The rows of R fall into 3 groups, and each row is roughly a mix of its group's hidden directions.
R:
[[-11 -22  32  23 -10  -6  29 -11   8  38  21   7]
 [ -1   9  -7   8 -31  19  14  -8 -40  25 -35  -8]
 [-15  -1  -4  18 -12   9 -26  29  52  -4  12 -12]
 [ 13 -46 -12  14  13 -28 -13 -19  16 -14 -27  -3]
 [ 16  -7 -14  39 -29  12 -24  18  16  13  11 -30]
 [ 18   0  15  31 -13 -24 -12  18  22 -16  41  13]
 [  7 -34   1   1  -9  -4   9  23  43 -13  10 -35]
 [ 20 -43 -17 -24  11   9  14 -36 -13 -16  -7  -4]
 [  4 -24  11  -7  15 -45  17 -10 -14  29  25  16]
 [ -2  -4  -8  27  -8   2   3 -41 -29  19 -31  24]
 [-20  11 -12  15   0  21   1  20  48   9 -23 -25]
 [-17 -26  20  -2  30   6  34 -12   1  35 -22   3]
 [-14   2 -17  -9  33  30  -4 -13   9 -23 -44  -4]
 [ 39  -3 -29 -10   2 -40 -17   9  -2 -27   5  -4]
 [ 21  -4   1 -18 -21 -10  -2 -24 -55 -10 -15   1]
 [-26   8   6 -28   5   7  29  -7 -24  44 -13   9]
 [-10   9  -5 -42  12  17  22  -4 -34  34 -11   2]
 [-22 -27  18 -16  12  -8  21  -4  -9  43  30  -5]
 [ 23  31 -15   1   3  13  13  11   7 -18 -52   1]
 [-14 -32  17  -8   2 -22   8 -21  -3 -44   1 -26]
 [ -5 -19  -8 -34  13 -11  22 -24 -32  34 -12  -3]
 [  1   8 -10  -7   1  54  -7   5  -1 -23 -35 -19]
 [ -4   5 -11   7   3  33  -8  11   9  58  16  11]
 [-32 -27  12   6 -17 -35  16 -23 -21  10 -20   8]
 [ -6 -15  30  -2  15 -14  16 -17 -28   8  48   1]
 [-14  47   8   9  -8   8  11  11  -5  37   1  31]
 [ -7  -3  47  16  16   5  23   7  -8  -2  44   2]
 [ -5   8  29  37  -1  -7  12  25  40   6  18  13]
 [-16 -26  16 -16 -11 -10  22 -25 -48  14   4   0]
 [-13  26   3  34 -17  23 -12  22  38  15   5  12]
 [  4 -11  -3 -17  10 -52  -3 -26 -18  17  13  24]
 [-11 -14   4  18 -29   7  -9  10  45 -18  28 -21]
 [  4 -14   0  15  -7   4 -30  20  50 -10  24 -17]
 [-21  -7  10  29 -24  10 -13  11  45   2  29  -3]
 [-22  27   0 -21  21  22  32  18 -20  18 -19 -15]
 [-23  -6 -16 -32  13   6   5 -16 -20  22 -45   6]
 [  3  10  28  15  -8  -9  14  -5 -23 -25  27  44]
 [ 22 -28 -15 -16  -2  -7  -4 -21  -7 -50  -4 -22]
 [ 23  29  -6 -15  10  -8  13  -7 -44  -4  -8  35]
 [  3 -18 -20  -9  -8   5 -22  17  25  19  -5 -51]
 [ 15   5 -23  -4 -33  12  13  19  18  32 -36   7]
 [-13  12 -18 -11  28 -14   7 -29 -27  13 -41   5]
 [  3  -2 -13   4  16   3 -26   1  40 -47 -14 -12]
 [-13 -11   3 -27  -5  31  11  25  43  10  -8 -21]
 [  6 -17  14  16 -23 -26   6  10  32 -42  17   8]
 [ -2   3   4   3   1 -29  14 -28 -42  21   3  35]
 [-26  -7  28  19 -11 -26  -6  17  16  12  41  15]
 [  7   4   6  34   7 -11 -15  11  42 -32  26   4]
 [  9  17  22  25 -27  -1  12 -17 -42 -15   1  26]
 [ 15  32 -11 -17  10  12   5 -21 -48 -22 -10   5]
 [ 10  17 -13 -20  13 -25  38 -17 -28   2 -31  -6]
 [  5  10  23  38 -15  15  -8  25  34 -15  24   8]
 [-14  24   3  36 -21  20 -15  14  41 -15  -5   0]
 [ 12  -4 -17 -31 -23  14   2  -2  -9 -34 -42 -10]
 [ 22 -16 -14  34 -15 -11 -18   5  41 -21 -18  -6]
 [ -5 -10  -2  -5 -17  -9   4  20  22  56  26   1]
 [  8  19   4  31 -22  22 -24  21  31 -27  14   1]
 [ 19 -12  19  29 -21 -11 -16   5  13 -17  46  14]
 [  5  -5 -11  26 -39   5 -34  13  31 -22  -6  -9]
 [ 21  -4   7  33  -1  43  25 -15  14 -20 -21  -4]
 [ 15   2  22  26 -21  -9  -6  12  21 -35  36  15]
 [  8 -28  13  42   1 -18 -10 -11  23 -33  10 -14]
 [-38 -29  15  -1   6   5   9 -13  24   9 -19 -37]
 [ 22  -4  13  23 -21  10 -18  14  13 -46  28   1]
 [-12   1   4  38 -21  28 -29  -1  39 -12  -4   3]
 [ 25 -17  -7 -18   6  39  32 -12  -9 -20 -27  -7]
 [  3 -27  10  20 -14 -16 -10  25  39 -19  31  -6]
 [-13 -19  -2  31  17 -40 -13 -16  37   0  -9   6]
 [ 14   0 -34  12 -28  -1 -32   3  23 -22 -31  -2]
 [ 19   3 -14  14   5   8 -42   0 -23   4  33  31]
 [  1 -14  16   8 -33  29  27   7   0  45  10   0]
 [ 18 -13 -20 -40 -11  -4  12  -7 -47   2 -16  -2]
 [ -6  25   7  -4  -1  56   8  27  13   7 -19   3]
 [ 21 -18  22   0   6 -35  18   4 -18   4  45   8]
 [-32  20  29 -21  22 -13  26  -6  25  -3  -8  23]
 [ -7  10   0 -13  27  19  -6 -30 -48 -18  -9 -14]
 [ 31  15 -17 -11 -34  22 -29  19 -11 -17  20   6]
 [ 12   2  24  18 -29  -3  -9  12  -8 -17  52  11]
 [ 13  -8 -15  -4  16   8 -18  22  40 -14   6 -44]
 [  5  -3  -3 -35  35 -33  11   3 -22  23  11  20]
 [ 18   3  -9 -10  33   6 -13   1  -1 -58  -2 -12]
 [-16  18  16  39   3  10  10 -24 -31  22  -6  26]
 [-10  -7   2 -37  -3  10  20   9 -29  47   4  -8]
 [  0  29  -2  11 -34 -16  -8   5  23 -41 -21 -10]
 [ -6  33  -3  23 -21  18 -13  32  31  22  14   0]
 [ -7 -41   6 -10   4 -24   6 -32 -40 -14  -7  -7]
 [  6   9  17  12  -7 -41   1  11  -2  -3  51  16]
 [ -2  -1   2 -19   6   9   9 -27 -53  24 -24   3]
 [ 17 -14 -27 -27  18  -6 -10 -17 -26 -29 -22 -23]
 [-24   3  -7  28 -12  22 -30 -10  27 -26 -29  -7]
 [-45   4  15   4  -5  30  18 -10  -4  10 -39  -6]
 [  6   0 -13 -26  28  33  18 -13 -24  11 -23 -28]
 [ -6  36   0  27   1   4 -29  27  19   2 -36  -1]
 [ 21 -22  -5  -4   1 -15 -12  -3  -2 -59   4 -20]
 [ 12 -50  -4 -10  -4  -7  -2  -3  15 -23  28 -30]
 [ -4 -17 -17  22 -47  10 -28 -29   5  -9  -9 -11]
 [-17  -1  23  33 -14 -10 -10  22  36 -28  21  -1]
 [ -7   1 -17  -8  -9  41 -11  19  20 -27 -32 -21]
 [ 22   8  -8   9 -10   0 -10 -19 -11 -59  -3  20]
 [-18 -28  16  16  -8 -17 -24   1  20 -35  24 -23]
 [ 14 -11  26  15 -32   4 -15   6 -16 -13  44  19]
 [  0  11  -4 -15  19   4  10 -11 -36  47  -6  27]
 [  8 -11   8 -27  21 -27  30  -7 -32  27  20   3]
 [  4 -25   7 -29  -1 -27  22 -22 -22 -34   8 -18]
 [ 10 -22  -5  -4   4 -10 -31  18  39 -21  35  -6]
 [ 13 -29   0   1  -5 -26 -11 -18  -2 -56   0   2]
 [-51  14  30  26 -10  -1   2 -13  21  -2 -10   6]
 [ -7  37  -3  -1   3  12  13  14  -1  49 -29  12]
 [-19 -19   6   5  13  23   7  13  21  55  11  -7]
 [ 25  -2   1  10   2 -17  -9 -19 -24 -50  10  26]
 [ -7  25   8   3  23 -19  19 -25 -46   7 -12  18]
 [ -9 -34  -9  -7   1   3 -17 -20   1  57   0   2]
 [  7  -4 -21  -5   5 -44 -10 -23 -41  17   0  15]
 [  3  24  12  58 -15  -6 -13  -2   0 -25   9  11]
 [  1   5  10  42  -7  14 -10  16  53  -3   2   2]]

One row of each group comes first, with its name. Which group is each row after those in?
[-12   6  29  18  13 -15  13 -14 -14  40  30  23] : W
[ -2  -4   4 -30  15 -27  20 -21 -35   5 -36   3] : G
[-36 -17  20   8  27 -29  12 -33  -5  17   9   1] : T

[ -2 -40  -6 -25  -4 -12   1 -37 -12 -24   1 -28] : G
[ -7  -4  14  11  -8 -14  -8 -11   3 -65   2 -15] : G
[  5   6 -13  24  -4  23 -25  29  34  36   2   5] : G
[ 34   4 -15   7  -9   0 -17  -5  -5 -58   1   9] : G
[-16  54   2   9   2  21  -6 -10 -25  14 -14  20] : G
[  3  25 -27 -46  30  12  -8   1 -16  20  -5   5] : T
[ -9  -5  23  21 -14  30  -6  27  36   5  31  -2] : W
[  9   8  29  18   5   0   2 -22 -43 -19  20  29] : W
[ 25  22 -21  -4 -35  -3   1   1  17 -40 -21 -10] : G
[-24 -25  25  31  -3 -20 -22  -5  19 -26  18  15] : G
[ 29  25 -23  -2   3  10 -13 -15 -35  -6  -9  38] : G
